The same turns and mirrors carry the whole set onto itself and the rows of a family onto each other. Which other rows belong to the same family as each row named below? List them in the order they appear above.
These 32 rows form 4 families of 8 rows each.
K246: [  7  -1  20  17  -8 -12 -39   6  41 -26 -12]
K156: [ 11 -15 -33  23 -24 -22 -16   9   5 -13 -27]
K38: [ -2 -50  13  -6 -10 -39  -9  17  17 -27 -17]
K272: [ 16   7 -23   9  14  23 -25 -12   7 -28 -23]
K339: [  7 -11  -5  37 -10 -26 -30  13  37 -21 -16]
K459: [  1   0   0  29   4 -31 -33  16  34 -13  -9]
K788: [ 23  -6 -16  15  -1  32 -25   6   9 -40  -4]
K867: [  2   4  -9   5  27 -27 -25  -9  -8 -31 -45]
K995: [ 10  -5  10  29  -8 -25 -37  11  37 -22 -27]
K357: [ 10 -32  -4 -10 -12   1 -19  34  22 -26  18]
K249: [ -7 -31   7 -27   6 -49 -14  10  17 -22 -21]
K948: [  3 -27  24 -20  30   8 -18  -6  19 -43 -10]
K32: [ 16 -31 -44   5 -15 -16 -13  12  -1 -30 -37]
K216: [ -9 -33   4 -12   4 -51  -4  -3  18 -24 -30]
K466: [ 11 -27 -12 -33   9   3 -10   8 -20 -44 -21]
K121: [  4 -30 -13  -2 -15  24 -10  33  24 -34  -4]
K266: [  9 -12   4   4  21 -39 -24 -28   1 -20 -36]
K616: [ 16 -31 -42   8  -9 -28 -25  23   2 -23 -29]
K270: [  9 -13  29  -5  33   7 -20  -8  23 -34  -7]
K195: [ 26   0 -25  11   1  27 -29   1  13 -26 -16]
K377: [  3 -36  -3  -6 -10   9 -10  34  37 -26   0]
K331: [ -4   3  30 -14  23   1 -18   0  13 -35   0]
K179: [ 13 -25 -34   5 -27 -22  -9  16   3 -17 -36]
K784: [ -5 -40  20 -11   4 -42  -1   7  12 -25 -27]
K326: [  0  -7  33  -2  18  -2 -18  -9  29 -32   1]
K552: [ 19   2 -18  21   9  22 -30  13  -4 -34  -8]
K625: [  6 -46  -6 -13 -13  -3  -9  27  32 -31   7]
K306: [ 11 -34 -16 -27  13  10   7  -2 -12 -27 -18]
K623: [  8 -41 -28 -17  13  -2   6  -1 -16 -30 -27]
K740: [ 19  -5  -2   8  16 -24 -21 -25 -12 -24 -42]
K771: [  8 -27  -5 -35  13   6   0 -10 -10 -43 -19]
K686: [  9   8  -6  17  16 -16 -20 -23  -5 -33 -42]

Which other rows belong to the same family as K466? K459, K867, K357, K249, K616, K331, K552
Which other rows belong to the same family as K788? K339, K32, K216, K326, K625, K771, K686
Which other rows belong to the same family as K948? K246, K156, K38, K272, K121, K266, K623

The same turns and mirrors carry the whole set onto itself and the rows of a family onto each other. Which other rows belong to the same family as each row named below? List them in the order they appear above.
These 40 rows form 5 families of 8 rows each.
K205: [  6   9  20 -25 -24   7   2   0]
K226: [-31   0  24 -11 -12  17 -26 -19]
K445: [-26 -14   0  12  37 -11  -2  18]
K481: [ -6  20  15  -9 -19  15 -14 -25]
K91: [-24  13   1  16  34   2  10  13]
K680: [  3  -1  11 -16 -28  20  -3 -11]
K973: [  7  14 -10  11  23  -6  17  10]
K12: [-14 -21  23 -22 -14   7 -25  -9]
K925: [-41  -7  23  -5 -12  -1 -24 -14]
K280: [ 12   1  13 -22 -23   8 -14 -14]
K909: [-18  22  26  -3 -22  11  -2 -16]
K279: [  8 -15 -11   6  25 -19   5  13]
K254: [-17  15  -8  25  29  -7   6   2]
K80: [-24   5 -16  23  30   6  -2   9]
K690: [-14  16  24 -18 -17  23 -11 -14]
K630: [  8   2  25 -20 -26   4  -1  -5]
K69: [-29 -12  11  -3 -22  13 -21 -22]
K762: [-20  10  10  -5 -25  23  -6 -21]
K46: [-23 -16  -2   5  30 -18 -18  19]
K747: [-26  26  21  -8 -17  14  -4 -14]
K105: [-35  -5  26   1 -17   0 -20 -19]
K24: [ 0 10 -1  3 29  2 20 22]
K681: [-24  20   0  21  33   0  -9  12]
K631: [  3  -5  23 -29 -19  16 -11  -6]
K822: [ -2  14 -17  10  25  10  12  16]
K977: [  7 -11 -19   4  22  -1   5  22]
K422: [ 12  -8  -4  -3  26 -12  -5  28]
K470: [-1 29 -2  1 23  4 11 20]
K776: [ -6 -25   9 -17 -24   8 -16 -12]
K796: [-10 -24  24 -14 -22  -7 -19  -7]
K739: [ 6 24 -3  6 26  3  5 21]
K427: [-16 -18 -17  14  28  -4  -9  15]
K60: [-17 -12  -8  21  31 -20  -5   5]
K543: [-35  19   0  14  30  -1  -7  11]
K433: [ 11  -7  -4 -11  22 -11   1  29]
K380: [ -6 -18  13 -15 -17   0 -30 -19]
K911: [-25   2  14  -3 -15   6 -30 -29]
K972: [ -1 -14  -1   0  31 -11   8  25]
K116: [ -9 -25  19 -23 -18  -8 -17  -1]
K213: [-18 -12  -3  13  33 -15 -21  18]

Which other rows belong to the same family as K776? K680, K80, K69, K762, K822, K977, K427
Which other rows belong to the same family as K972? K226, K445, K91, K12, K690, K24, K631
Which other rows belong to the same family as K681? K909, K630, K105, K422, K796, K739, K213

